Families of rows that turns and mirrors carry onto each other, the same ones carrying the whole set onto itself: the rest of each named row's family, in list order:
3 families of 6 rows:
q687: [ 2.85  2.67 -1.13  0.31 -1.03 -0.36  0.33  1.40  0.59  1.90 -0.12 -0.54
  1.59  1.76  0.34 -0.22  0.30 -0.25  0.96 -0.28 -1.87 -1.41 -1.33]
q262: [-1.44 -0.55 -1.90  0.47 -0.36 -1.56  0.35  0.73 -0.88  2.87  1.07 -0.90
 -1.62  1.80  0.48 -0.48  0.93  0.29  0.10  1.99  1.39  0.77 -1.14]
q303: [-1.37 -0.19 -2.40 -0.35  0.03 -0.48  0.31 -0.08 -0.77  2.39  0.29 -0.44
 -1.94  2.03  0.39 -1.45  0.98  0.98  0.03  1.90  1.53  0.79 -0.82]
q699: [-1.38 -0.14 -2.55 -0.03  0.04 -1.61 -0.11  0.60 -1.09  1.84  0.60 -0.38
 -2.18  1.96  0.34 -1.14  1.16  0.37  0.62  1.60  1.31  0.19 -1.71]
q248: [ 3.23  1.84 -2.12  0.65 -1.07 -0.82 -0.64  1.23  0.95  1.91 -0.94 -1.00
  0.65  1.91 -0.49 -0.74 -0.39  0.42  0.60 -0.35 -1.33 -1.81 -0.42]
q304: [-1.40 -0.39 -1.73 -0.65 -0.07 -0.54  0.36  0.83 -1.04  1.44  0.97 -0.16
 -1.89  0.88  0.41 -1.50  1.11  0.60  0.78  1.39  1.15  0.19 -2.43]
q282: [-0.86  1.53 -0.09  0.69 -2.48  0.13 -2.15 -3.54 -0.15  1.32  0.47 -0.86
 -0.35  0.53 -1.09  0.03 -1.23 -1.42  2.35  0.37 -0.11 -0.49 -0.20]
q899: [-1.23  2.38 -0.29  0.74 -2.16 -0.10 -0.91 -3.97 -0.43  1.32  0.85 -0.16
 -0.43  1.88  0.36  0.62 -0.43 -0.93  2.37  0.38 -1.04  0.28  0.19]
q277: [ 2.88  2.58 -0.29  0.91 -0.83 -0.20  0.89  1.15  0.64  1.65 -1.07 -0.29
  1.39  1.11  0.57 -0.71 -0.39  0.20  0.69  0.39 -1.39 -1.53 -1.06]
q779: [ 3.02  1.70 -0.91 -0.18 -0.80 -0.29 -0.30  1.63  0.65  2.04 -0.86 -0.13
  1.19  1.72  0.18 -0.24 -0.74  0.59  0.98 -0.08 -1.64 -1.68 -1.17]
q998: [-1.50  1.82  0.12  0.70 -1.98 -0.03 -1.49 -3.47 -0.54  1.65  0.08 -0.55
  0.54  1.32 -0.45  1.12 -0.80 -0.55  2.79  0.62 -0.76  0.13 -0.25]
q626: [-1.16 -0.54 -1.37 -0.79  0.37 -0.06  0.38  0.37 -0.34  1.41  0.67 -0.51
 -2.35  1.36  0.39 -1.54  0.06  0.53  0.27  2.10  1.33  0.80 -1.70]
q559: [-1.08  1.70 -0.27 -0.04 -2.52  0.43 -1.02 -3.66  0.28  2.06  1.25 -0.14
  0.53  1.81 -0.02  0.95 -0.95 -0.70  2.30  0.86 -0.92 -0.15  0.59]
q120: [ 3.25  2.68 -1.31  1.44 -1.12 -1.08 -0.05  0.92  0.66  2.17 -1.23 -0.49
  0.62  1.69  0.14 -1.06 -0.49 -0.50  0.30  0.49 -0.66 -1.95 -0.21]
q309: [ 3.37  2.58 -1.63  0.60 -1.20 -0.97 -0.53  1.33  0.79  1.93 -0.12 -0.72
  0.69  1.91 -0.01 -0.76 -0.14 -1.18  0.67 -0.18 -1.37 -1.88 -0.93]
q505: [-1.14 -0.87 -1.10 -0.08 -0.53 -0.51  0.63  0.95 -0.50  2.03  1.60 -1.04
 -1.73  0.43  0.22 -1.21  0.58  0.20  0.05  1.69  1.36  0.63 -1.90]
q302: [-0.71  2.05  0.06  0.29 -2.49  0.36 -1.33 -3.88 -0.16  0.91  1.24 -0.10
 -1.04  0.97  0.00 -0.23 -0.92 -1.62  2.13  0.29 -0.68 -0.20 -0.15]
q607: [-0.57  1.52 -0.45  0.34 -2.45  0.27 -1.32 -3.62  0.96  1.05  1.55 -1.03
 -0.45  1.27 -0.59  0.26 -1.49 -1.30  2.18  0.77 -0.87 -0.26  0.43]

The rest of the family of q559: q303, q248, q779, q626, q607
The rest of the family of q282: q262, q277, q998, q120, q505
The rest of the family of q309: q687, q699, q304, q899, q302

